One turn moves each row of this set onto another row. After a few examples, where does it send each row asked below?
j709: [-0.05,  0.11,  0.10, -0.05,  0.00, -0.01,  0.07,  0.38,  0.02, -0.08,
 -0.07, -0.06, -0.01]
j468: [ 0.04, -0.03,  0.06, -0.01, -0.07,  0.00,  0.12,  0.13, -0.03, -0.07,
  0.08, -0.10, -0.21]
j639: [-0.03, -0.03, -0.12,  0.16,  0.08, -0.04,  0.15,  0.08,  0.07,  0.03,
 -0.05,  0.12,  0.10]
j658: [-0.01, -0.11, -0.15,  0.11,  0.04, -0.04,  0.18,  0.09,  0.06,  0.01,
 -0.03,  0.05,  0.09]
j822: [-0.11,  0.29,  0.16,  0.12,  0.08,  0.07, -0.02,  0.09, -0.05,  0.02,
 -0.01,  0.00, -0.09]
j349: [-0.10,  0.07, -0.11,  0.19,  0.11, -0.01,  0.12,  0.06,  0.05,  0.05,
 -0.07,  0.12,  0.15]
j42: [ 0.07,  0.14, -0.09, -0.13,  0.04,  0.08, -0.15, -0.05, -0.04,  0.07,
  0.05, -0.09,  0.18]
j448: [-0.05,  0.09,  0.08, -0.10, -0.08,  0.02, -0.09, -0.20,  0.00, -0.01,
 -0.15, -0.09,  0.10]
j296: [-0.06,  0.15,  0.11, -0.03,  0.01, -0.02,  0.06,  0.36,  0.02, -0.08,
 -0.08, -0.05, -0.02]
j78: [ 0.00,  0.00,  0.07, -0.12, -0.11, -0.01, -0.03, -0.19,  0.03, -0.03,
 -0.11, -0.11,  0.05]
j60: [-0.11, -0.01, -0.10,  0.04,  0.04,  0.05,  0.11,  0.00, -0.03,  0.01,
 -0.10, -0.10,  0.28]
j723: [-0.06,  0.10,  0.10, -0.08, -0.02, -0.01,  0.08,  0.36,  0.01, -0.11,
 -0.08, -0.09,  0.02]
j206: [ 0.08, -0.05,  0.03, -0.06, -0.11, -0.05,  0.00, -0.14,  0.12, -0.03,
 -0.08,  0.03, -0.11]
j945: [-0.16,  0.28,  0.16,  0.06,  0.05,  0.10, -0.05,  0.04, -0.11,  0.01,
 -0.03, -0.11,  0.02]
j240: [ 0.04,  0.21, -0.09, -0.09,  0.07,  0.08, -0.17, -0.04, -0.03,  0.07,
  0.06,  0.00,  0.17]
j251: [ 0.07, -0.06,  0.04, -0.12, -0.13, -0.03,  0.00, -0.14,  0.07, -0.03,
 -0.08, -0.05, -0.04]
j778: [-0.08,  0.16,  0.09, -0.03, -0.03,  0.02, -0.11, -0.20,  0.03,  0.02,
 -0.14,  0.01,  0.07]
j984: [-0.13,  0.07, -0.09,  0.10,  0.08,  0.05,  0.09,  0.01, -0.02,  0.03,
 -0.11, -0.03,  0.27]
j480: [-0.09,  0.16,  0.13, -0.02,  0.03, -0.01,  0.05,  0.37,  0.01, -0.08,
 -0.09, -0.03,  0.00]
j540: [-0.10,  0.18,  0.11, -0.05,  0.01,  0.03,  0.04,  0.34,  0.00, -0.08,
 -0.10, -0.09,  0.05]
j569: [-0.06,  0.06,  0.10, -0.08, -0.07,  0.09,  0.05,  0.05, -0.13, -0.06,
  0.02, -0.29, -0.02]
j439: [-0.13,  0.20,  0.12, -0.03, -0.01,  0.11,  0.00,  0.04, -0.14, -0.04,
 -0.03, -0.24,  0.04]
j890: [-0.05, -0.09, -0.13,  0.03,  0.02,  0.01,  0.18,  0.03,  0.00, -0.01,
 -0.07, -0.10,  0.22]
j241: [ 0.05,  0.21, -0.09, -0.04,  0.10,  0.05, -0.17, -0.01,  0.02,  0.10,
  0.08,  0.09,  0.11]
j229: [ 0.01, -0.02,  0.08, -0.07, -0.08,  0.05,  0.10,  0.09, -0.08, -0.08,
  0.05, -0.23, -0.12]
j832: [-0.09,  0.15,  0.13, -0.08,  0.00,  0.02,  0.05,  0.35, -0.02, -0.10,
 -0.10, -0.11,  0.05]
j597: [ 0.10,  0.15, -0.12, -0.02,  0.09,  0.02, -0.13,  0.03,  0.06,  0.09,
  0.10,  0.13,  0.01]
j145: [ 0.16,  0.07, -0.13, -0.06,  0.05, -0.01, -0.10,  0.03,  0.05,  0.08,
  0.13,  0.10, -0.01]
j460: [-0.01, -0.13, -0.16,  0.05,  0.01, -0.01,  0.19,  0.06,  0.03, -0.02,
 -0.05, -0.04,  0.15]
j187: [-0.10,  0.18,  0.14, -0.04,  0.02,  0.01,  0.05,  0.35,  0.01, -0.06,
 -0.09, -0.05,  0.04]
j332: [-0.05,  0.18,  0.10,  0.02, -0.01, -0.02, -0.13, -0.15,  0.08,  0.04,
 -0.13,  0.10, -0.01]
j197: [-0.05,  0.21,  0.11,  0.14,  0.04,  0.01,  0.02,  0.15, -0.01,  0.02,
  0.04,  0.08, -0.19]
j146: [ 0.01,  0.08,  0.07,  0.07, -0.01, -0.01,  0.08,  0.16,  0.02, -0.02,
  0.08,  0.02, -0.25]
j789: [-0.13,  0.09, -0.09,  0.16,  0.11,  0.03,  0.08,  0.02,  0.01,  0.06,
 -0.11,  0.06,  0.22]
j385: [ 0.16, -0.01, -0.15, -0.17, -0.01,  0.02, -0.07,  0.01,  0.00,  0.03,
  0.11, -0.07,  0.07]
j508: [-0.07,  0.12,  0.12, -0.08, -0.01,  0.01,  0.07,  0.35, -0.02, -0.08,
 -0.09, -0.12,  0.03]
j684: [ 0.05,  0.02,  0.04, -0.01, -0.07, -0.07, -0.03, -0.11,  0.12,  0.01,
 -0.07,  0.12, -0.11]
j579: [ 0.10,  0.04, -0.12, -0.18,  0.01,  0.06, -0.11, -0.04, -0.04,  0.03,
  0.07, -0.11,  0.16]
j474: [ 0.17,  0.01, -0.15, -0.12,  0.01,  0.00, -0.08,  0.03,  0.04,  0.04,
  0.13,  0.02,  0.00]
j45: [ 0.01,  0.12,  0.06,  0.04, -0.02, -0.04, -0.08, -0.14,  0.12,  0.02,
 -0.09,  0.16, -0.09]

j146 turns into j945
j508 turns into j296
Now these:
j206 turns into j332
j579 turns into j145
j984 turns into j460

